Each pair is two rows. How far apart are they, by a hidden measure? 0 means very close, and 40 very far. Two or three weighted sums of its numbers give each row a place; it is the straight-line distance between the places.
[ 10  -8 -10 -26  24   4 -57  13  43 -26  50]
[ 19   9 -45  45  70  32 -25  21 -17  21   7]: 16
[ 58  41  -2 -34  18  22 -77  33  -9 -56  -5]
[  7 -11 -34   7  40  50 -42  60  42 -29   6]: 28
[ -7  52  22 -45 -33 -18  16  23  10  13 -26]
[-27  59 -28 -49  -9 -51  14  20  35   1 -19]: 19
[  8 -16  34  65 -62 -57  56 -37 -89 -12  14]
[ -5   0  -9  22 -58 -33  48   6   2  17  -7]: 11
[-21 -41  25   3 -30  21  17   5  31   8 105]
[ 32 -13  19  65 -16  -5  51 -56 -47  -5  28]: 26
[ -1   3   3 -22  61  17 -87  34  68 -68  15]
[ 11   1  37 -26 -15 -17 -56  32  49 -23  27]: 22
[-24 -10  23  23   7  14  27 -58 -41  17  51]
[ 34 -29  -1  -9  17   1  -8  13  40 -21 -24]: 13
[ 24 -15  59  20 -38  42   2   9  12 -13  18]
[32 26  3 59 -7 24 43 -9 -6 66 19]: 21
[ 30 -27  -1  21 -18  40  30 -30   3  22 -14]
[-65  16 -29 -30  -2 -28 -23 -19  11 -20 -21]: 30
[-16  16 -17  -2 -54 -41 -24 -44 -46  17  45]
[ 38  -6  45  21 -40  11  -3 -23   7   2  61]: 20
[-57  48 -18 -59 -34 -38  70  18  -1 -57 -51]
[ 17 -41  -5  81 -11   7  56 -10 -12  69  30]: 21
[-17  -8  -4  13 -77   1  62 -18 -31  31  27]
[ 17 -13   8 -31  17  12 -21 -12  89 -41 -36]: 12
[-12  15  14  -2   3  -6  16 -30 -12  25  -5]
[ 42 -16  30  34  -9 -18  41 -30 -68  -4 -12]: 15
[ 27 -24   1  -2 -45  24  14 -47   2 -19  17]
[ 17 -20   5  47 -18 -13  35 -16 -38 -45 -29]: 24
[ 35 -19  -6  27 -18  -3  14 -37 -57  66  26]
[ 37  24  12  22   3 -24 -60  -9  16 -18  -4]: 15
[-15  16  -5  22   0  19   1  -2 -11  32 -12]
[ 24  -9 -24  14   3 -17  10  -2 -51  16 -21]: 19
[37 -1  8 -9 13 57 46 24 -8  3  0]
[ 15   6  16  25 -46  19  40  16 -77 -33 -26]: 22
[  1 -38   5 -31  40 -22 -86  44  55 -40 -45]
[ 30  -5  -2  47  17 -34  27 -28 -34 -44 -33]: 21
[-51  39 -24 -19  -9  -8  36  26  24 -58 -48]
[-41  -7  26  17 -50  -1  26 -62 -52  58  40]: 33
[ -57   16  -20  -93   19  -28   -1   19   55  -68 -104]
[  2  35 -30 -61  64  22 -68  16   4   8 -20]: 29
[  8 -36  11 -22 -10   8 -24  29  12 -66  52]
[18  1  8  3  2 51  7  3 -3  8 19]: 16
[ 21  12  39  82 -35 -32  52 -25 -74  -9  44]
[ 37 -18   7  12  10  13  41  -5  22  70  14]: 24
[-44  23 -12 -21 -31 -34  28  -3   3  -1  -9]
[-59  39  -2 -80  15  -5   3   6  44 -57 -23]: 12
[ 10 -40  19  28  12  12  16 -11 -24 -10 -32]
[-48   9   7   7 -45 -25  27 -13  22  30   6]: 9
[ 36 -73  25  30   3  18  22  -3  62  29 -45]
[ 32 -80  12   4  15 -48  11 -18  11 -27  11]: 17
[-37 -18 -15  45  16 -16  20 -15 -65  53 -11]
[  -1  -11   23  -33   34    7 -103   36   60  -66   -3]: 19
[-17  -8  38  63  -8 -26  59  -9 -75  11  25]
[ 15  13   0  64 -28  -1  39 -44 -14  75  22]: 21
[-34  67 -12 -43   6 -21  21   2  35  -2  -7]
[ 41  -7 -13  15   1  57 -19  19  20 -19   3]: 6
[ 42 -29  32  31  -1   3  -7  -2 -20 -12  14]
[18 -3  5  5 21 29 12  9 16 18 26]: 11
[-20  11  25 -12 -19  -4  -7  -9  12   6  69]
[ 23  -1  23   8  -5  26  15 -27 -50   9   2]: 19
[-42  49 -15 -29 -27 -55  51  -7 -25  -8   4]
[-51  22 -10 -25 -36  18  69   2  23   7  -2]: 15
[ 18 -20  28  24  -2  22  -2 -14  -3  -6  57]
[  4 -41  15  26  10 -33  21   2 -36 -25 -20]: 22
[  8  17   8  39 -17   0  38 -29 -20  10   2]
[ 21  -1  53  49 -67 -22  31 -40 -49  21  -6]: 16
[ 60  27   1  26  16  13 -54  16  13   8  11]
[-47   6   1 -61 -39  -3   5  10  19 -55  -3]: 30
[ 45  10  11  43  22  39  53  19 -20 -36  22]
[  2  -1  -3  17  18  11 -10 -40 -19   4 -28]: 17
[ 31 -28 -15  34  27  26   1 -18 -24  35  24]
[ -7  71  21  12  37  34  -5  21 -13  -1  20]: 13
[-74   2  29 -43 -22 -46  22 -51 -48  11 -15]
[ 26   7  17 -36   1 -20 -22   1  -2 -22  32]: 27
[ 14 -18   7  13  28 -19 -18 -51 -32  21  10]
[-53  -8 -36 -54   9   6 -47  16  70 -58 -59]: 30
[ 14  16 -43 -25  71  41 -85  22  91 -75 -43]
[ 33 -27 -30  46  -4  30  41 -34   4  33  -1]: 25
[-13 -26  26  24 -66  18  -2 -15 -20  13  81]
[ 57  12 -31   7  15   9  12 -54  -2 -82 -23]: 25
[  2 -40 -14 -40  45  19 -92   0  64 -67  -2]
[  2 -13  41  72 -88  23 126 -42 -89  67  33]: 34
[-30   7 -18 -35  19  24  42  22  -7 -10  -9]
[-67 -23 -33 -20  75  12 -15 -16  16  -6  -7]: 21
[ 15 -13 -36  21  48  29   1  11  13  -1 -66]
[ 61   9 -42  18  -8  29 -33  13   3 -54  11]: 13
[-27  12  -2 -17 -75 -33  51   8 -14   6  16]
[ 34   1 -48 -20   9  33 -46  24   7 -80 -40]: 14
[ 26  -7  64 -12 -56  -8  13 -17 -23   1  66]
[-65  75 -32 -49 -19 -32  -4  28 -41  -8 -43]: 38
[-58  14 -15 -30 -45 -31  13  19  30  10 -22]
[ 36  -2   2  24 -15  24  13  14  -9  53  12]: 27
[ -7 -21   6 -59  50   1 -79  27  59 -20 -10]
[ 13 -20  45  36 -23 -42 -35  -1  -5 -21  72]: 7
[ 45   9  19 -10  -1  27 -65  49 -29 -50 -24]
[-22   4  15  32 -11  -8   1 -62 -59  70  52]: 10
[ 34  27  17  17  -8  -6 -25  56 -34  -4 -22]
[-10 -45  -9  11   7 -34 -24 -21  29  35  16]: 13
[-47  -8 -19  16  25 -27 -23  -3 -14  12   1]
[-23 -14  18  -3  48  16 -16  16   8   4  -9]: 15
[ 13 -14  -7  38  38  39  24  -9  -2  42  -1]
[-38  55 -28 -37 -19 -18   0  32   8  -1 -43]: 11
[ 39 -33  31  52   5  10  49  18 -21 -15 -29]
[ 55   2  -3  22  14  13  -1 -14 -26   2  -8]: 13
[-29   8  14  18  32  10  -5  -2  55  -7  -9]
[ 14   2  -3  91 -55  27  67 -24 -39  56  32]: 26
[ -79   12   12   20 -104  -32   90   -3  -74   14   10]
[  1 -45  -4  42  12   0   4 -12  -6  72   6]: 22
[  6 -21   3   8  13  48 -42  17  20 -38  19]
[ 31   9 -41 -12  84  21 -23  12  31   3 -39]: 20
[ 34   4   6  48 -34 -17  37 -29 -27 -28  15]
[ 54  18  -9  40  25  -6 -11 -25 -27  90  -8]: 23
[-52  13   6 -11  28 -35  16 -12  21 -32 -49]
[  5   1  36  45   2  18  22   4 -20   3 -37]: 17
[-15 -10 -14 -40  40  43 -77  89  60 -29  17]
[ 55 -11  -2  92  -2  55 -12 -10  -2  78   4]: 33
[ 12  13 -12 -18 -14 -43  31 -62   5  56  47]
[ 16   1 -13 -27 -18 -31 -11 -27 -44 -37  15]: 21
[-31   2   7  61 -40 -22  41 -27 -48  73  10]
[ 35  34  -3 -21  22   5 -56   0 -23 -38 -10]: 9
[ -5  16   6 -17   5 -17  15   0 -67 -31 -17]
[ 10   4  22  21   4  -2  24  16 -23 -18   6]: 10
[-30 -26  30  14 -36 -40  31 -56 -36  55  46]
[-40   8 -29 -19 -72 -66  -3  14 -32  -3 -12]: 25
[ 31 -20  20  47 -24  -2  89 -20 -60  39  45]
[ 10 -16  37  55 -45   9  54 -16 -46  12   8]: 17
[ -2  11  24 -50  52 -45 -49  25  68 -49  35]
[  8   4  18 -34 -36 -12  50 -18  -2  -7   6]: 30
[ 37 -30  -9  32  19 -32   6 -11 -73 -73 -15]
[-17 -34 -31 -14  96  15 -44  -7  67 -21 -29]: 30
[-16  13   2  24   5  27   9 -23  30  57  13]
[-40 -11  29  -9  49  -7  -1  -1  11  34  34]: 13
[ 18  12  -3  -3  31  23  -3  15  23  28 -40]
[  -8   -4  -35  -69  127   14 -123    1   90  -51  -69]: 25
[ 54  43 -22  60 -18   3 -19  43 -27 -15  28]
[ 14 -14  30 -58   0 -15 -31  22   7 -30   7]: 24
[-41   0 -24 -23  48   7 -41 -15  -1  13   4]
[-25  24  19 -35  -8   1  14  24 -20  -1  -7]: 14
[  6  -2  25 -10  -6 -16  39   8  51 -15  12]
[ 30   8  10 -84  83  -3 -90  61 122 -95 -34]: 13
[ -3  12  54  77 -57 -27  81 -69 -43  71  93]
[ 46   4  28 -18 -13 -13 -48  15  22 -59  48]: 12
[ 86  -2 -31 -50  77  46 -82  57  57 -42 -22]
[ 72 -42  29  46 -25  -1  29 -14  21 -13  37]: 16
[-28   5  15  10   1 -24  26 -60   5  55  40]
[-25 -31  27   4 -47   0  65 -35 -42  29  28]: 12
[ -2 -12  18  47   4   1  38 -34 -76 -25  20]
[-25   2   9  18  42 -27   7 -25 -15 -10 -35]: 7
[ 48 -32 -28  31 -56  22  -3  13   2 -47 -41]
[-49  95 -48 -78  20 -27  -6  25  10 -35 -67]: 17
[-73   2  20 -26 -38  -3  14  25  20 -26 -23]
[ 37  -3  19  -4  25  -9   0 -12   1 -21 -64]: 29
[-48  19 -35 -40 -58 -32   3   8 -15 -11 -16]
[-38  72 -35 -55 -35 -15   8  11  40 -30 -47]: 6
[-31  39 -16 -53 -37 -27  19  11 -25 -43 -56]
[-26  38 -17 -36 -57 -14  41  20 -12 -21 -45]: 5
[-19 -13 -29 -25  63  23 -42  14  39 -14 -51]
[-44  -4  36  27 -68   3  61 -37 -35  46  58]: 24
[ 26   9  25   1   8  -1 -23 -29 -10  17  -3]
[ 71 -19 -24   1  30  43 -37 -21  16 -23  10]: 11
[ 34 -14  29 -11  23  -6 -37  61  14 -39  40]
[-17 -10  25  35 -28  -9  36 -31 -31  58  27]: 20
[-47   7 -31  19   0   3  45 -69 -26  55  26]
[-67 -10 -20 -68 -31  10   1  35  -6  -7 -25]: 9
[ 17 -18  18  24 -40   1  31  13 -25  11  92]
[ 22  19  -9 -22  31   6  -6  -4  37 -12 -83]: 16
[-19  40   9 -19 -67  -5  -1  31   8  -2   4]
[ 17  21   8 -35  33  -1  14   8 -37 -64 -46]: 12
[-24  30   9 -27 -16  43  -4  -7  15 -22  36]
[-14 -13  34  11 -77   5   8  28 -39 -19  30]: 11
[ -7  38  18 -17  -3 -24 -43  37 -31 -24  -2]
[ 38 -14  41  47 -76  17  56  -1 -52  44  84]: 25
[ 35  -7 -11  43 -34  38  12  23  -9   0  20]
[ 40   1 -31  55  23  39  18   9   1  15 -13]: 7
[ 44   0 -37  -1 -54  -8   3   0 -38 -28 -31]
[ -5  15 -20 -12  46  -2   3 -31 -55  -7 -11]: 19
[-16  18   0   2 -48 -32  34  51  -4 -20 -29]
[ 21  -7  26  94 -43   6  69 -38 -64  94  58]: 25
[ 46 -32  -6  58  -5 -22 -11   4   9  66  -3]
[-51  23 -16   3   5  -4 -42   8  19  68 -30]: 23
[ 36 -69 -32  83  -2  33  23  -5  -6  63  31]
[-10  53 -43 -16 -21  -1  16 -27 -14 -15 -39]: 17
[-22  27 -16  21 -15 -39   7  32  18  39   0]
[-23 -22 -12  10 -19 -17  22 -16 -18  29  24]: 11
[ 27 -21  26  56 -27  -1  57  38 -68  15  30]
[-26 -41   4   4  -6  40   5 -11  -2  25  21]: 23
[ 14  -8  13   4  10  15  15 -12 -62 -18   4]
[-13 -36  23  -8   6  27 -53  25  56 -54  24]: 25
[-20  53 -42 -47  20 -33 -53   8  10  -6 -34]
[ 53  -2 -31 -12   4  21 -16 -31  16  25  -5]: 24
[-52  32 -23 -47 -34 -51 -11  59  12 -23 -46]
[ -2   0  -7  36  -1   8 -18 -23  36  15  18]: 17
[-23  -3  34  -5 -63  -5 -37  41 -37  -7  75]
[-45  49  18   9 -40 -24  52  50  31  -4   5]: 9
[ 19 -13  41  75 -43  27  44 -42 -68  38  65]
[ 20  30   8 -30  42  66 -35  45  72 -24 -21]: 17
[-56  22 -13 -29 -49 -21  27  12   5 -33 -12]
[-27  -5 -23   0 -49 -35  46  46 -22   4   4]: 17
[ 30 -55 -59   6  55  24 -22   0  46  -4 -19]
[ 23 -39   3 -27  12   2  27  -9  -1 -37 -37]: 19
[ 16 -50  15  65   4 -56 -23   7 -45 -21  -3]
[-37  25 -10   2 -24  -5  61  21  15  58 -24]: 20
[ 27 -43 -13 -26  93  18 -49  -1   1  26 -48]
[ 21   9   8  15  -8  21  19 -18 -32  69   4]: 17
[ 33 -21  40 -29 -12 -10 -78  -1  31 -48  16]
[-27  19  14   5 -25  23 -21 -12 -66  35   1]: 8
[ 10 -17 -27  23   2  19  47 -20 -54  48 -53]
[-34   8 -12 -28   8 -18 -11 -25 -15  -4   3]: 16
[  8   2  18  44  32  -6 -20 -26  -4 -81 -44]
[  6 -21   8  54  -8  11   1   6  -9 -38  12]: 10
[ 72   9 -21  22 -17  14 -20   7 -29   2  -6]
[ 17 -19  63  53 -38 -21  39 -34 -48  26  25]: 22
[ 18 -14  20   5  22 -14   4  20 -41 -60 -32]
[-49  40 -12 -33   0 -47  27  28 -33  31  -6]: 13
[ 28 -17  17  83 -41 -18  80 -30 -77  39  59]
[ 47  -3  -6  22 -28  12  37  24 -47  10  41]: 7
[ 20  -6   3  11 -19  22 -20   4   0 -14  65]
[ 21  -4 -26  35 -59 -16  58 -49 -29  40   9]: 21
[ -6  34 -18 -14 -19   1  34  26  32  13 -14]
[-26  21  -3  33   9  20  -9 -17 -20  47   2]: 12
[-34 -29  -7   7  92   7 -11 -14  31   6 -54]
[ -4 -11   1 -34  47  23 -29 -14  36  -2  -5]: 21
[ -2  -4 -14  10  15   9  -4  19   7 -46 -29]
[ 11  23  14 -33   1   4 -64  15  14  48  60]: 38
[-13  10   0 -63  28  -7 -11 -10  25   8 -23]
[-28   1 -14  13  24 -22  33 -20   0  20  32]: 18
